(in the rows, 100 means zero)
Where one turn sends some rows of the set: a few examples, then the rows asked:
pove: [134, 108,  78,  91,  73, 118, 106,  74, 109, 101, 127,  99,  79,  81]
Bevin: [138,  82, 110,  75,  99, 125,  95,  94,  98,  85, 126, 115,  90,  96]
zag: [101, 121,  74,  99,  73, 158, 112, 100, 118, 107, 127,  88,  84,  74]
digu: [116, 120, 107,  79,  64, 126, 103, 125, 117, 116, 123, 106,  76,  95]
Gimu: [ 90, 109,  95, 100,  76, 168,  98, 115,  94, 102, 136,  87,  70,  75]
Sasiv: [109,  82, 101, 104,  80, 134,  88,  92,  72,  79, 142,  92,  78,  88]
Gita: [136, 108,  91,  89,  88, 150,  72, 112,  95, 102, 101,  97,  62, 127]
vot: [ 96, 106,  88, 101,  63, 165, 112, 109, 112, 106, 136,  94,  75,  77]
Guzup: [ 89,  88,  80,  89,  81, 108, 113, 107, 109,  72, 128,  99,  81, 117]
Tif: [116,  98,  80,  77,  84, 158,  72, 118,  89,  87,  95, 105, 105, 100]
viveg: [114, 106, 100,  90,  73, 167,  98,  93, 108,  86, 107,  85,  58, 139]
Kun: [ 83,  82,  84,  82,  77, 146,  89, 125,  97,  85, 120, 121,  89,  86]
Veruv: [115,  86,  62, 116,  57, 144, 109, 103,  99,  85, 108,  96,  89,  93]
zek: [122, 114, 100,  66,  96, 145, 111,  83, 100,  97,  95, 121,  66,  92]
bafor: [121, 103,  93, 105,  62, 148, 105, 101,  83, 106, 115, 101,  39, 100]
Nuf: [130,  96, 128,  79,  78, 139,  90, 108,  97,  87, 134,  84,  90, 116]
Vipu: [100, 117,  74,  76,  91, 108, 105, 103, 105,  96, 115, 109,  55, 115]
Reteb: [ 93, 120,  90,  94,  92, 159,  91, 101,  93, 104, 142,  87,  77,  71]
Nak: [136, 101, 101,  85,  90, 140, 111,  77, 113,  95, 111, 109,  53, 119]
Tapo: [113, 118, 100,  93,  75, 166,  89,  93, 110,  89, 100,  76,  66, 133]
bam: [ 83, 113,  99,  91,  89, 132, 102,  74, 113,  84, 149, 100,  86, 107]
bimi: [103,  97,  97,  73,  81, 101,  95, 115, 101,  91, 137,  99,  64, 112]
teg: [130, 100, 128,  72,  70, 136,  89, 102, 104,  95, 134,  94,  95, 106]
gub: [119, 121,  66, 106,  93, 139,  72,  91,  79,  94, 110,  80,  78,  97]
dib: [120,  96,  66, 100, 100, 153,  90, 100,  93,  77,  91, 111,  91, 119]
noli: [ 84, 123,  92,  90, 107, 147, 103, 103,  92,  91, 101, 103,  52,  93]
Lepit: [124, 103,  82,  71,  93, 152,  66, 116,  85,  92, 105, 103, 103, 107]
tib: [106,  91,  87,  93,  84, 156, 124,  81, 105,  70, 111, 115,  98, 118]
reli: [ 96, 114,  77,  98,  73, 145,  83, 112, 128,  88, 112,  67,  86, 112]
non: [ 97,  87,  96,  95,  82, 156, 113,  74, 102,  65, 118, 109, 100, 115]
lare: [121,  74, 102, 109,  81, 144,  98, 101, 101,  68, 123,  96, 100, 126]
zole: [ 94, 112,  75,  95,  78, 121,  96, 124, 100,  90, 110,  90,  60, 134]
vodo: [128, 108,  89,  59, 102, 141, 109,  87, 104,  93,  96, 117,  76,  92]
Bovun: [ 90, 100,  69,  87,  92, 113,  91, 125,  91,  78, 112,  98,  87, 114]
dipir: [ 97, 120,  76,  94,  89, 155,  96,  92, 111, 101, 136,  84,  89,  69]

reli turns into noli
Bovun turns into zole
And these:
Gimu turns into zag
viveg turns into vodo
bafor turns into pove
zek turns into teg
dib turns into Gita

Where one turn sends some rows of the set: a few examples, then the rows asked:
sador: [104, 103, 118, 137, 124, 114, 116, 126,  77,  52, 108,  83,  57, 124, 109,
 117, 153,  65, 121, 114, 106, 111,  89, 106,  79, 132,  89, 133,  89, 107,
 111, 115, 106]
pir: [106, 100, 113, 116, 129, 103, 112,  92,  91, 115,  77,  88,  86, 108, 129,
 100,  99, 131, 113, 119, 117, 120, 109, 106, 101, 142,  54, 111, 100,  87,
  96,  87, 132]
zipob: [113,  81, 125, 133, 132, 106, 121,  81, 102, 110,  90, 104,  83,  82, 124,
 114,  99, 117, 114, 106, 115, 114, 127, 110, 111, 124,  52, 102,  93,  79,
  87,  95,  98]
vedem: [ 72,  90, 128, 148, 106, 131, 128, 109,  75,  62, 129, 108,  73, 118, 128,
 112, 133,  78, 113,  82, 110, 120, 104,  76,  94, 150,  97, 102, 103,  81,
  90, 111,  87]
Befu: [ 87,  93, 119, 143, 129, 106, 119,  90, 102, 109,  90, 102,  82,  87, 139,
 108, 112, 136, 111, 108, 105, 117, 119, 124, 109, 125,  58, 114,  90,  78,
  99,  99, 106]
muter: [ 89,  87, 139, 121, 103, 108,  78, 109,  66,  65, 122,  71,  79, 140,  96,
 119, 125,  64, 132,  83, 118, 103,  80, 105,  96, 136,  83, 129, 100,  85,
 101, 101,  86]
dag: [116,  88, 121, 136, 129, 129, 119, 117,  75,  54, 117,  84,  48, 123, 105,
 132, 142,  59, 127, 112, 106, 115, 104, 102,  78, 137,  81, 130,  98, 110,
 106, 105,  95]
borem: [ 99,  99, 120, 126, 131,  99,  99,  82,  92, 103,  71,  96,  92, 105, 130,
 105, 100, 132, 106, 114, 105, 113, 122, 112,  98, 134,  53, 109, 103,  82,
  98, 101, 116]
kozof: [ 93,  93, 103, 132, 131, 109, 126, 105,  90, 127,  75, 107,  87,  97, 125,
 103, 117, 127, 111, 117, 103, 118, 109, 113,  98, 129,  54, 106,  85,  95,
 110,  84, 120]
gela: [109,  95, 107, 114, 133, 105, 109,  97,  87, 116,  78,  88,  93, 114, 134,
  97,  96, 124, 109, 115, 115, 124, 112, 106,  95, 136,  52, 108, 102,  86,
 104,  84, 124]
tul: [ 57,  87, 110, 136,  94, 125, 110, 104,  72,  73, 124,  71,  72, 142, 107,
 119, 131,  77, 131,  71, 112, 113,  77, 114, 102, 135,  84, 127,  93,  96,
 112,  94,  82]
fatus: [ 74,  95, 116, 144, 108, 122, 109, 114,  68,  70, 140,  73,  58, 123, 102,
 142, 142,  70, 135,  87, 108, 124,  94, 111,  86, 139,  82, 127,  97,  98,
  95, 105,  92]
Zug: [ 90,  80, 140, 138, 103, 119, 122, 101,  77,  61, 120, 107,  79, 117, 122,
  97, 136,  59, 108,  94, 119, 110,  94,  70, 101, 140,  91, 100, 109,  78,
  84, 112,  87]
zon: [107,  96, 130, 124, 125,  92, 103,  92,  96, 105,  79,  92,  90,  93, 134,
 102,  97, 130, 113, 103, 112, 112, 120, 109, 109, 128,  62, 110,  94,  70,
  95, 101, 110]
pegaf: [102,  86, 102, 100, 100, 139, 120,  98,  97, 100,  70,  94,  75, 131, 102,
  83, 133,  90, 126,  98, 121, 107,  82,  94, 104, 145,  65, 117,  90, 108,
 130,  73,  94]
doki: [120, 101, 114, 127, 129, 111, 114, 121,  77,  49, 112,  73,  65, 131, 106,
 125, 133,  60, 125, 102, 115, 118, 100,  93,  73, 139,  89, 122,  92, 106,
  99, 114, 105]
mepam: [ 89, 101, 110, 141, 132, 108, 122,  85,  99, 112,  78, 111,  83,  88, 121,
 115, 110, 134, 107, 112, 104, 111, 123, 116, 101, 133,  58, 104,  91,  92,
 100, 101, 108]
vasov: [121,  84, 116, 116, 128, 117, 125,  94,  93, 125,  82, 104,  73,  90, 118,
 107, 102, 118, 110, 121, 117, 114, 116, 107, 104, 140,  54, 105, 103,  94,
 108,  75, 109]
liv: [ 59,  96, 116, 145, 107, 121, 105, 113,  74,  71, 137,  81,  72, 132, 100,
 132, 136,  79, 131,  77, 110, 112,  80, 116,  91, 137,  87, 127,  88,  96,
 105, 103,  85]
Sezo: [ 78,  84, 148, 140, 101, 125, 104, 112,  62,  58, 113, 104,  78, 127, 132,
 101, 134,  77, 117,  89, 102, 112, 105,  75,  96, 145,  93, 110, 109,  74,
  96, 109,  92]
gobo: [ 93,  83,  95, 104, 109, 152, 113,  94,  89,  93,  78,  86,  76, 146, 116,
  92, 123,  98, 131,  92, 112, 123,  98,  98,  96, 149,  57, 122,  97, 106,
 127,  70,  94]
defaf: [114,  92, 122, 125, 130, 105, 115,  75, 102, 110,  78, 105,  80,  87, 116,
 111,  99, 120, 103, 119, 117, 107, 122, 110, 106, 136,  53, 102, 106,  87,
  93,  96, 105]
zavog: [ 85,  80, 131, 116,  89, 112,  95, 103,  66,  72, 110,  67,  76, 141,  96,
 113, 121,  64, 134,  74, 119, 100,  78, 100, 108, 137,  84, 123, 100,  90,
 109,  91,  80]
gugu: [117,  86, 118, 119, 127, 115, 125,  89,  92, 125,  80, 102,  75,  92, 114,
 114, 101, 123, 117, 119, 115, 111, 119, 103, 106, 142,  52, 104,  98,  94,
  95,  79, 118]
fisop: [ 92,  90,  83, 107, 111, 141, 129,  98,  96, 101,  76,  93,  87, 139, 103,
  95, 126,  92, 131,  82, 118, 121,  90,  90,  94, 144,  63, 106,  79, 112,
 119,  78,  96]
teli: [ 90,  77, 125, 133, 108, 119, 113,  98,  84,  75, 137,  87,  69, 119,  81,
 130, 132,  51, 127,  87, 127, 103,  77, 106, 100, 131,  78, 116,  94,  99,
  91,  98,  74]
gofil: [ 90,  93, 140, 128, 100, 105,  85, 118,  61,  66, 119,  69,  64, 126, 100,
 123, 144,  62, 132,  97, 110, 109,  83, 105,  93, 133,  84, 131, 103,  89,
  98, 106,  98]
zov: [ 80,  71, 115, 132,  96, 124, 123,  94,  79,  80, 123,  81,  73, 128,  87,
 123, 130,  52, 131,  76, 123, 105,  79, 103, 108, 128,  76, 113,  92, 101,
  99,  90,  72]
beva: [ 98,  89, 122, 131, 107, 105, 113, 107,  77,  72, 133,  75,  67, 116,  86,
 132, 139,  45, 128,  91, 126, 114,  83,  98,  94, 132,  80, 114,  96,  98,
  81, 107,  90]
zin: [ 91,  92, 109, 134, 130, 114, 126,  95,  91, 124,  76, 104,  84,  99, 125,
 106, 117, 130, 115, 123, 103, 117, 109, 114, 101, 131,  48, 111,  88,  95,
  98,  86, 127]

pir turns into gugu
pegaf turns into fisop
And these:
gela turns into vasov
beva turns into fatus
dag turns into sador
teli turns into liv
zipob turns into Befu
zavog turns into zov
defaf turns into mepam
vedem turns into Sezo

Where one turn sends some rows of the set: a few examples, then the rows asked:
Tezi: [110, 127,  74, 121, 126, 102, 110,  92, 100, 139,  96, 104, 132, 137,  75,
 110, 120]
pel: [136, 141,  69, 114, 108,  97, 122,  98, 121, 126,  97,  88, 114,  98,  80,
 117, 109]
zofum: [108, 105,  89, 140, 103,  84, 122,  88,  92, 150, 100,  79, 115, 111,  81,
 126, 133]
beki: [143,  77, 110, 139, 100,  95,  86,  95,  78, 107,  84,  93, 124, 121,  90,
 118,  97]
lur: [105, 126,  78, 113, 136, 103, 113,  96, 103, 138,  99, 100, 124, 121,  75,
 124, 127]
Musu: [137, 140,  62, 117, 100,  88, 127,  98, 112, 135,  90,  96, 111, 110,  85,
 106, 114]
Fove: [139,  84,  81, 112, 100,  77, 120, 122,  93, 123,  83, 115,  84, 102, 105,
 122, 125]
vavi: [137,  82, 119, 135, 100, 112,  88,  93,  85, 101,  92,  95, 119, 127,  81,
 115,  98]
deriv: [141,  78, 108, 122, 118,  86, 104,  83, 104, 117, 103, 130, 123, 139,  91,
  98, 123]
gufe: [135,  86,  93, 124,  88, 116,  99,  99, 115,  82,  86,  92, 104,  85,  73,
 114, 120]
rim: [143,  97,  86, 108, 104,  76, 131, 118,  84, 122,  79, 109,  93, 104, 112,
 116, 128]
falo: [127,  97,  85, 102, 143,  88, 101, 107,  85,  92,  74, 114,  93,  97,  75,
 122, 128]
kabe: [123, 120,  84, 126, 101,  94, 111,  59, 115, 127,  94,  95, 127,  98,  58,
  97, 134]
rerit: [138,  75, 100, 116, 115,  89,  99,  93, 107, 114, 104, 126, 130, 136, 101,
  93, 124]
Lom: [115, 110,  86, 148,  95,  87, 116,  86,  95, 146,  92,  73, 117, 114,  73,
 124, 120]
Mufit: [108, 109,  81, 150,  95,  92, 113,  92,  91, 140,  93,  74, 121, 118,  73,
 119, 123]
Tanaf: [108, 126,  82, 119, 130,  99, 110,  84, 100, 144,  97, 106, 127, 133,  71,
 114, 122]
sek: [140,  90,  88, 108, 108,  84, 125, 108,  83, 120,  80, 117,  85, 110, 116,
 122, 125]
Pizi: [128, 114,  98, 127,  99,  88, 114,  56, 105, 136, 101,  95, 127, 101,  65,
  97, 137]
Sef: [147,  83,  82, 112, 107,  72, 120, 124,  96, 121,  85, 110,  93, 113, 111,
 115, 125]
Tuzik: [136, 138,  82, 118, 114,  85, 110,  78,  76, 128,  69,  88, 113, 101,  61,
 107, 119]
mitar: [137,  75, 109, 138, 105,  90,  83, 100,  80,  97,  90,  84, 122, 117,  85,
 111, 102]
bage: [129,  96,  87,  95, 128, 106, 104,  97,  90,  91,  68, 118,  96,  90,  78,
 118, 139]
sufav: [133, 138,  83, 119, 121,  87, 109,  77,  80, 129,  71,  84, 114, 100,  65,
 118, 113]
solin: [118, 117,  81, 129,  95,  93, 111,  64, 106, 126,  93,  94, 125,  97,  56,
  92, 140]
rapu: [125,  97,  88,  97, 133,  99,  90, 105,  82,  92,  73, 118,  99,  92,  71,
 116, 124]
guser: [139,  77, 100, 112, 112,  93, 103,  90, 105, 123,  99, 138, 124, 133,  97,
  97, 127]
fik: [139,  83, 105, 115, 102, 100, 111,  88, 104, 119, 107, 131, 114, 136, 108,
  99, 116]
Kat: [137,  90, 102, 111, 109,  94, 114,  95, 105, 120, 107, 130, 128, 136, 106,
  91, 121]
Ris: [127, 102,  92,  95, 131,  99, 103, 102,  82,  93,  69, 113, 107,  88,  69,
 109, 141]
Sovez: [129,  88,  93, 126,  85, 107, 102, 103, 117,  84,  94,  89, 115,  82,  71,
 103, 124]
Guf: [135,  95,  89,  94, 137,  88,  95, 111,  84,  95,  72, 115,  99,  97,  72,
 110, 132]
nebam: [131,  86, 116, 138, 103, 103,  91, 104,  78, 105,  93,  87, 130, 127,  84,
 112,  99]
gebo: [139,  82,  84, 119, 108,  69, 127, 114, 100, 122,  92, 117,  85, 112, 107,
 119, 128]
Fale: [136,  86,  86, 123,  88, 104,  92,  95, 120,  82,  95, 101, 114,  83,  79,
 102, 113]
Tifo: [146, 138,  96, 120, 114,  89, 108,  73,  85, 127,  80,  80, 120, 100,  65,
 113, 108]
kub: [129, 137,  64, 118, 102,  88, 128,  93, 119, 137,  96,  95, 107, 105,  85,
 113, 115]
Fam: [148,  81, 111, 145, 104,  90,  91,  93,  89,  97,  88,  85, 119, 118,  82,
 118,  96]
Sugi: [137,  85,  87, 118,  94,  95,  94, 101, 118,  79,  96,  96, 107,  82,  73,
  96, 122]
tig: [137,  91,  85, 122, 105, 100,  98,  94, 126,  74,  94, 100, 109,  84,  71,
 106, 117]

Sef turns into Sugi
gebo turns into tig
Kat turns into Ris
And these:
sek turns into gufe
Fale turns into guser
kabe turns into Tanaf
Tezi turns into Tuzik
pel turns into Pizi

Where one turn sends some rows of the set: a few examples, then the rows asked:
mebed: [106,  92, 100,  95, 118, 114,  69,  92, 120,  84,  71,  99,  93, 107, 120,
 103, 107,  97]
Dasip: [ 77, 105, 107,  98, 109, 106, 120, 121, 104, 126,  82,  69,  92,  96,  98,
 110,  78,  89]
Bag: [105,  85, 120, 110,  92, 121, 132,  97,  85, 125,  94,  71, 112, 111,  86,
 111, 115, 101]
Rul: [109, 121,  91,  91, 118, 117,  94,  91,  98,  92,  78, 105,  88, 115, 114,
  71, 119, 132]
Ziru: [105,  96, 117,  99, 105, 108, 123, 111, 112, 121,  78, 103,  82, 123,  86,
 131, 113, 116]
Dom: [100, 123,  88,  84, 125, 118,  90,  96,  90,  98,  74,  92,  93, 108, 118,
  68, 103, 120]
Zozov: [102,  87, 118, 119,  84, 118, 136,  93,  90, 119, 102,  73, 110, 104,  87,
 104, 117, 103]
Genu: [102,  94,  98, 111, 102, 111,  78,  85, 129,  75,  86, 107,  88, 101, 121,
  92, 114, 104]
soro: [ 97,  87, 116, 114,  90, 119, 133,  98,  86, 123,  99,  64, 113, 102,  90,
 103, 107,  97]
labez: [ 96, 126,  86,  97, 113, 114,  98,  91,  98,  90,  87,  96,  89, 102, 121,
  57, 109, 125]
pagup: [ 82, 106, 108, 128,  80,  97, 137, 106, 124, 108, 106,  94,  80,  94,  95,
  98, 106, 111]
Fezeg: [115, 121, 114,  99, 124,  79, 105, 116, 104, 114, 116, 115, 118,  89,  84,
 101, 113,  95]
Zami: [111, 121, 114,  98, 125,  78, 105, 118, 103, 116, 116, 112, 119,  87,  84,
  99, 109,  93]
pid: [ 92,  98,  94, 105, 110, 110,  74,  92, 123,  80,  82,  89,  95,  91, 126,
  86,  96,  89]
sigof: [111, 122, 113, 101, 122,  78, 106, 116, 104, 113, 119, 114, 116,  86,  84,
  98, 111,  93]

pagup turns into Dasip
mebed turns into Genu
And these:
Zozov turns into soro
sigof turns into Zami
labez turns into Dom

